m =
[[119 134 119 139 110 155]
 [125 125 125 125 128 123]
 [122 132 122 134 117 144]
 [128 128 128 125 129 127]
 [111 123 111 142 146 142]
 [129 128 129 127 128 127]
 [129 128 129 129 128 131]
 [129 129 129 128 128 128]
 [136 129 136 147 109 136]]
Which number is the entry just left of the largest entry?
Answer: 110
The 3rd entry, reading row by row: 119
The third entry on the diagonal from the top-right corner -> 134
The smallest entry -> 109
The entry directly above the smallest entry: 128
Which number is the 4th entry from the end, reading row by row?
Answer: 136
Which number is the first entry, reading row by row?
Answer: 119
The second largest entry is 147
Which number is the bottom-right entry?
Answer: 136
Which number is the 3rd largest entry?
Answer: 146
Which number is the bottom-left entry?
Answer: 136
Which number is the entry directly above 146?
Answer: 129
The largest entry: 155
Which number is the smallest entry in the last column?
Answer: 123
Which number is the fourth entry, reading row by row?
Answer: 139
The fifth-last entry, reading row by row is 129
Which number is the smallest entry in the first column?
Answer: 111

arr = ((128, 140, 127, 143, 139, 121, 126, 142, 121, 99, 124, 108, 133, 128), (133, 120, 135, 116, 121, 132, 131, 116, 121, 125, 130, 125, 123, 126), (128, 134, 130, 134, 133, 127, 128, 135, 125, 114, 125, 116, 131, 128), (125, 130, 125, 130, 129, 128, 127, 131, 133, 135, 127, 132, 130, 129))
The largest entry: 143
Read off the smallest entry.
99

Questions about the array below.
1) Find the third-last entry, reading row by row.
2) Find the entry directly below the largest entry.
3) Find the largest entry in the last column.
4) Find the entry directly below the smallest entry.
5) Find the top entry of the column that holds the smallest entry.
6) Find the entry just left of the largest entry.
7) Find the entry just left of the smallest entry.
8) Find the last entry of the smallest entry's row.
[[133 126 132 124 131 122 126 133 122 127 130 127 124 126 119]
 [126 128 130 129 130 128 128 133 128 126 130 130 129 130 130]
 [125 127 133 138 133 122 129 131 123 125 127 126 120 121 130]
 [121 119 112 118 124 134 113 128 112 113 128 126 150 137 130]
 [130 128 116 127 124 135 119 119 128 128 129 123 134 127 115]
 [129 124 122 130 128 124 127 134 125 124 124 132 134 132 129]
 [129 122 125 127 132 125 132 127 130 128 131 129 130 130 126]
 [130 134 125 128 125 128 127 123 134 138 125 128 125 125 120]
 [136 133 131 128 124 127 130 131 134 131 127 131 127 130 123]
 [121 127 125 129 129 130 127 127 129 124 132 129 129 134 137]
 [130 127 133 129 129 124 127 130 125 121 131 129 123 133 128]
 [134 126 140 126 131 121 134 129 130 131 132 129 126 126 125]
 [128 136 130 122 124 131 122 137 124 130 130 129 126 126 131]
 [133 130 139 127 126 127 128 131 129 133 124 132 131 133 110]
 [125 124 124 126 129 132 128 124 127 125 130 126 129 130 132]
 [125 125 130 122 130 135 132 129 129 133 130 124 139 120 132]]
1) 139
2) 134
3) 137
4) 132
5) 119
6) 126
7) 133
8) 110

[117 142 146 146 114 134 144 139 151 105 144]
Which number is the entry just left of 139?
A: 144
Which number is the centre entry?
A: 134
Which number is the minimum?
A: 105
The entry just right of 142 is 146
